The rows below fall into families. The same turns and mirrors carry the whole set onto itself and the rows of a family onto each other. For each named row, which other rows are in its family? Write them in the order they are listed.
These 36 rows form 9 families of 4 rows each.
q_303: [  8 -28   7   5 -21  -9  -6   4 -20  -6   0   8 -15  -8  11 -10   2  -3
  12]
q_495: [  5 -18 -19   5 -21 -19  17  -6  -2  -3 -11  -9 -19  22   9   0  -5   7
  12]
q_438: [ 13  -2  -8   9 -15  -9  -4  14  19  -9   5   5 -14   4  17  23 -16  12
  13]
q_969: [  7 -30  -3   5 -31 -10   4  -1 -25   2   0   7 -19  -7  20  -7  -5  -1
  16]
q_178: [  7 -27  -5   3 -38  -9   2  13 -23  -4  -5  -1 -18   1  10  -3   3  -3
  16]
q_929: [ -1 -26  -6  18 -19  -5 -25  18   6  -5  -4  12 -14  -5  15  10 -10   3
  25]
q_233: [  7  -1 -13   4  -4  -9  -2  -5  15   0   3   1  -9  14  20  12 -16  11
  10]
q_194: [ -4 -23   0  18 -12   3 -22   5  -2   5   3  10 -16  -8  12  10  -4   7
  23]
q_139: [  2   3 -14   9  -4 -11  -4  11  12  -9  -5  -1  -6   8  22  15 -13  12
   7]
q_829: [  7 -20  -1  17 -19   6 -19  10  -1  -8   6  11 -15  -4  21  15 -13  13
  26]
q_443: [  8   4 -17   9  -8  -2  -4   9  11  -6  -1  -1 -15   3  17  21 -14  19
  11]
q_716: [  2 -14 -20  -2 -17 -19  19   0   2   2 -16   1 -26  16   8  10 -17   4
  14]
q_414: [ -1 -19   5  20  -5  -7 -23   5   1   4  -9   9 -20   0  11  14  -7   4
  23]
q_548: [ 11 -30  -4  11 -23 -11  -4   6 -17  -3  -4  -3 -16  -4  18 -16   1  -2
   0]
q_943: [ 14  -8 -14   4 -27 -21  14   1  -5   3  -5  -4 -31  19   6   2  -3  10
  18]
q_843: [ 10   0 -17   4  -4 -11  -7   5   1   3   6  -8  -8  13  18  19 -15  13
   8]
q_741: [  4 -18 -17   0 -21 -16  18   5   2  -4 -13  -2 -32  15   4   0  -3   7
   4]
q_985: [  2 -26  -2  16 -14   7 -24   5  -8  -3  -6   4 -15  -9  16  10 -16  13
  24]
q_450: [  5 -25   1  17 -15   3 -26   5  -5  -2   0   6 -11  -1  11  15 -17  11
  27]
q_672: [ 13   0 -12   2  -7 -14 -10   1   8  -9   1   0  -7   9  19   8 -26   3
  10]
q_353: [  4 -14 -20  -5 -27 -21  17   9  -8  -2 -10  -2 -21  12   3   3   2  10
   8]
q_990: [  1 -31  -4  12 -25 -11  -2   8 -25  -5 -12   1 -18  -9  15 -12  -9   1
  10]
q_935: [ -4 -26   3  26 -15   5 -20   6  -8   3  -3   3 -18  -3  13  11  -4   9
  18]
q_390: [  4 -15 -20   4 -22 -21  18   2  -4  -2 -19  -2 -28  18  12   7 -14   9
  13]
q_237: [  3 -37  -7   0 -31 -11   3   6 -26  -4  -4   9 -18   0  16   3  -1   1
  12]
q_623: [  0 -22 -22  11 -26 -19  15  -1  -2   7 -11  -8 -31  16  10   0 -14   3
  16]
q_131: [  3   2 -17  13  -6 -11   1   4  13  -9   2   0  -9  16  20  10 -13  17
  11]
q_899: [  2 -15 -19   0 -15 -19  18  -2  -1  -2  -7   2 -27  21   6   3  -5   9
   4]
q_69: [ 10  -3 -18   0  -7 -10  -1  11  14  -3   1   2 -10  11  20   9 -24  14
   8]
q_218: [  7 -29  -1  10 -28  -7  -6   0 -24 -12  -5   2 -17  -6  12  -8   3   0
  10]
q_60: [  4 -23 -19   3 -29 -21  20   9 -10  -3  -9  -5 -23  11  10  14  -3   3
   1]
q_809: [  4 -31  -2   1 -28 -10  -3   4 -22  -1  -8   9 -18 -11  16 -10  -6   2
  19]
q_804: [  5 -12   0  11 -14  10 -20  12  -4   0   3   6 -19  -5  19  23 -11   4
  20]
q_322: [ 10  -1 -19   6 -16 -10   2   7  13  -8  -3  -5  -6  11  21   7 -25  14
   8]
q_737: [  5 -33  -9   7 -26  -7  -4   4 -18 -10  -9   8 -26 -11  23  -2  -4  -7
   3]
q_952: [  0 -21   4  15 -11   1 -24  10   0   0  -4  13 -19  -9  12   4 -18   8
  21]

Same family as q_716: q_303, q_935, q_322
Same family as q_443: q_829, q_353, q_237
Same family as q_414: q_548, q_672, q_623
Same family as q_899: q_985, q_131, q_809
Same family as q_943: q_929, q_843, q_737
Same family as q_178: q_438, q_60, q_804

